(in the rows, 128 means zero)
Each path is a new rotation, seen through one point. The rows after it are directions, each followed by how far the rotation turns it, in degrees a step (0 if it stays put).
Each turn is a multiple of 5 degrees from 10 to 175, or 0.
Each row of a path follows its step; steps can be skipped.
Rotation 1:
step 0: [122 131 124 132 130 131 124 123 130 138 128 124 127 126 124 125 133 131
 130 115 126 126 125 124 119 132 135 130 130 116 125 141 130 127 125 128
 128 130 127 128 123 131 116 125 132 123 131 131 121 118]
step 1: [120 125 131 133 118 127 129 123 126 132 132 118 135 134 122 122 129 131
 115 127 123 125 129 125 122 120 124 133 129 124 130 127 137 127 124 126
 131 133 128 134 126 125 120 118 123 129 139 127 129 127]
step 5: [127 127 121 123 132 123 127 125 130 134 130 125 117 123 123 129 136 129
 132 125 124 123 134 123 132 127 135 135 137 136 124 135 128 126 121 129
 122 132 128 116 127 127 123 127 137 127 139 130 129 123]
step 8: [121 125 128 136 132 128 130 115 123 131 120 124 130 131 127 124 136 136
 130 116 126 134 130 125 129 124 129 127 126 122 120 137 136 129 124 127
 120 126 130 126 121 128 126 128 125 122 134 119 124 122]
step 9: [124 130 127 128 128 125 136 130 118 129 130 113 137 136 125 128 136 126
 119 122 130 132 127 129 123 122 126 136 133 123 136 132 132 125 123 121
 130 133 136 124 127 125 133 122 126 126 127 123 134 123]
step 13: [129 130 131 134 136 123 119 119 136 128 128 130 126 124 130 127 132 133
 127 125 128 122 131 127 125 130 131 132 128 125 128 137 136 130 122 124
 120 134 130 117 124 135 125 117 132 129 142 129 125 128]
step 14: [123 129 125 134 133 123 125 123 125 129 131 121 129 131 129 132 131 132
 125 131 126 128 124 129 133 113 126 136 128 131 124 130 129 127 126 128
 135 126 137 124 126 128 125 117 115 128 138 116 131 130]
step 17: [118 127 123 129 127 125 127 134 120 128 132 122 136 127 129 128 137 128
 129 120 130 126 129 128 133 125 137 137 130 125 125 133 132 123 124 129
 131 134 130 126 137 124 125 114 129 128 115 126 130 119]
step 20: [125 131 133 125 132 130 131 126 125 128 125 129 132 127 119 126 139 130
 126 122 137 122 128 130 128 119 130 129 132 132 138 125 138 119 121 124
 133 126 129 122 127 124 122 119 123 130 142 129 127 125]
step 22: [124 126 123 131 130 129 130 131 136 128 134 117 126 129 123 127 130 125
 126 126 128 130 123 130 120 120 136 136 134 133 130 128 131 121 123 131
 141 126 141 122 129 128 124 117 125 129 132 128 133 123]
[130 130 129 129 127 128 125 130 126 128 127 128 130 128 130 127 129 128
 128 127 128 129 129 129 127 132 128 130 128 126 129 130 128 128 130 128
 129 127 129 125 128 129 128 125 132 129 126 129 128 130] => 170
[128 129 127 127 127 127 127 128 128 125 127 128 126 130 129 129 131 128
 130 131 130 128 130 128 127 129 127 126 127 131 131 126 126 129 125 128
 129 130 126 125 128 128 128 127 126 130 130 130 126 127] => 45
[128 129 127 128 128 129 126 128 127 128 125 130 126 128 131 127 125 127
 127 127 128 129 128 130 126 126 127 127 130 126 127 128 127 127 126 130
 123 129 127 129 127 130 127 128 130 127 131 128 126 128] => 140
[131 129 128 127 130 127 126 130 127 130 132 131 128 127 128 128 129 127
 127 127 127 123 130 128 129 130 127 128 129 127 128 129 127 128 129 126
 127 126 126 128 129 128 124 128 126 127 130 127 127 128] => 55
